0: [107 171  97 107 161 117 152 127]
1: [118 119 105 127 122 115 127 132]
2: [119 142 132 135 149 127 121 137]
3: [ 24 156  54  97 129 109 174 162]
4: [130 156 114 120 135 122 141 115]
5: [103 136 123 136 141 123 126 143]
6: [151 112 155 139 137 131 107 128]
7: [174 133 176 129 148 128 125 108]
8: [106 125 116 132 113 127 140 125]
9: [120 134 144 148 114 135 124 135]
10: [138 151 108 100 158 111 150 112]
11: [107 121  99 117 141 120 139 127]
12: [157 166 147 110 187 101 141 105]
13: [ 51 143  70 120 124 132 133 163]
14: [146 174 131 110 170 105 149 110]
15: [107 188 112  90 191  95 181  98]
16: [126  75 140 165  76 149  94 150]
17: [ 95 115  92 133  87 134 123 140]
18: [118 189 114  93 191  97 179  99]
19: [ 96 142 110 127 145 125 127 144]
20: [ 78 156  77 113 136 118 146 149]
21: [119 172 134 107 167 116 155 109]
22: [119  78 110 134  91 155 103 149]
23: [ 75 150  63 100 141 104 166 145]
24: [ 88 181 124 121 175 115 138 143]
25: [ 66 166  87 108 142 116 169 136]
26: [103 157 107 138 120 124 135 134]
27: [102 146 132 145 124 131 130 135]
28: [ 82 125 119 158  96 151 126 149]
29: [113  98 123 124 106 154 117 133]
30: [200 177 155 112 168  99 145  87]
31: [201 147 176 136 149 119 121 100]
32: [120 117 114 116 108 133 139 120]
33: [135 107 146 145 127 148  97 137]
34: [111  84 105 124  90 161 110 143]
35: [139 147 116 122 130 128 134 118]
36: [ 67 107  81 112 107 125 144 145]
37: [147 178 112  96 154 111 162  90]
38: [155 107 155 146 126 139  98 134]
39: [125  93 120 134  89 143 118 139]
40: [ 81 160  81 108 145 115 153 144]
41: [196 111 162 116 130 125 127 103]
42: [ 86 102  78 129  94 127 128 149]
43: [108  88 132 164  79 155  86 169]
44: [116 112 111 130  97 136 128 133]
45: [ 57 176  81 100 143 110 177 135]
46: [ 44 145  76 138 124 129 138 162]
47: [210 127 178 124 134 125 122 100]
48: [198 121 167 125 129 125 121 108]
49: [147  85 156 152 114 138 101 127]
50: [132  90 148 158  93 145  98 138]
51: [211 100 191 148 122 139 102 102]
52: [177 148 176 117 169 128 124 103]
53: [ 23 144  49 127 101 126 150 165]
54: [136 116 149 143 108 142 120 131]
55: [ 61 132  75 137 114 132 125 167]
56: [100 115 102 138  85 141 115 143]
57: [103 177 142 128 160 120 148 117]
58: [ 59 151  96 120 133 134 145 141]
59: [ 69 185 108 128 165 123 137 155]

[126  96 133 143 118 151  99 141] 33
[ 69 155  94 111 135 120 165 136] 25
[166 152 169 128 169 127 118 114] 52
[ 94 132  97 120 110 130 142 131] 8
[142 112 169 128 135 133 128 109] 6
[158 128 149 133 145 126 114 128] 6
[ 79 148  67 104 137 109 164 141] 23
[127 125 139 138 145 127 115 134] 2
[154 167 143 114 181 105 137 108] 12
[122 135 155 149 120 137 124 135] 9
[158 150 164 121 173 118 124 110] 52
[ 77 116  70 118 114 123 137 156] 36
[213 188 196 126 185 105 141  84] 30
[122 128 149 150 114 141 119 138] 9
[109 170 138 124 159 118 150 112] 57
[123 106 135 142 121 149  99 144] 33
[ 92 159  86 111 148 113 150 136] 40
[102 136 101 106 124 120 152 121] 11
[129 147  99  95 158 113 160 116] 10
[141 117 124 103 119 132 145 108] 32
[ 99 175 131 123 149 116 150 117] 57
[133  82 123 136  93 135 108 133] 39
[141 153 106 101 160 108 156 113] 10
[155 160 141 113 181 107 138 108] 12
[162 124 149 128 138 130 115 122] 6
[140 128 128 128 134 116 131 116] 35
[145 124 118 114 134 128 125 127] 35
[134  80 125 138  96 136 108 137] 39
[185 151 149 102 157 111 149  92] 30
[ 56 142 102 132 109 141 148 148] 58
[148  82 155 141 106 141 108 131] 49
[218 171 170 107 174 100 147  73] 30
[114 145 108 110 134 120 154 116] 4
[137 105 149 152 118 150  92 143] 33
[ 81 110  93 115 118 119 147 136] 36
[ 50 128  77 142 114 139 128 167] 55
[ 99  84 133 169  72 160  83 179] 43
[ 97 148  83 110 152 109 150 134] 40
[118 133 152 150 118 136 122 137] 9
[ 77 164  79 108 147 112 156 148] 40
[195 124 166 129 128 128 119 110] 48
[ 77 141  72  96 139 107 170 136] 23
[190 103 197 136 133 141 109  97] 51
[101 116 101 130 119 127 124 151] 1
[127 140 131 132 151 127 118 135] 2
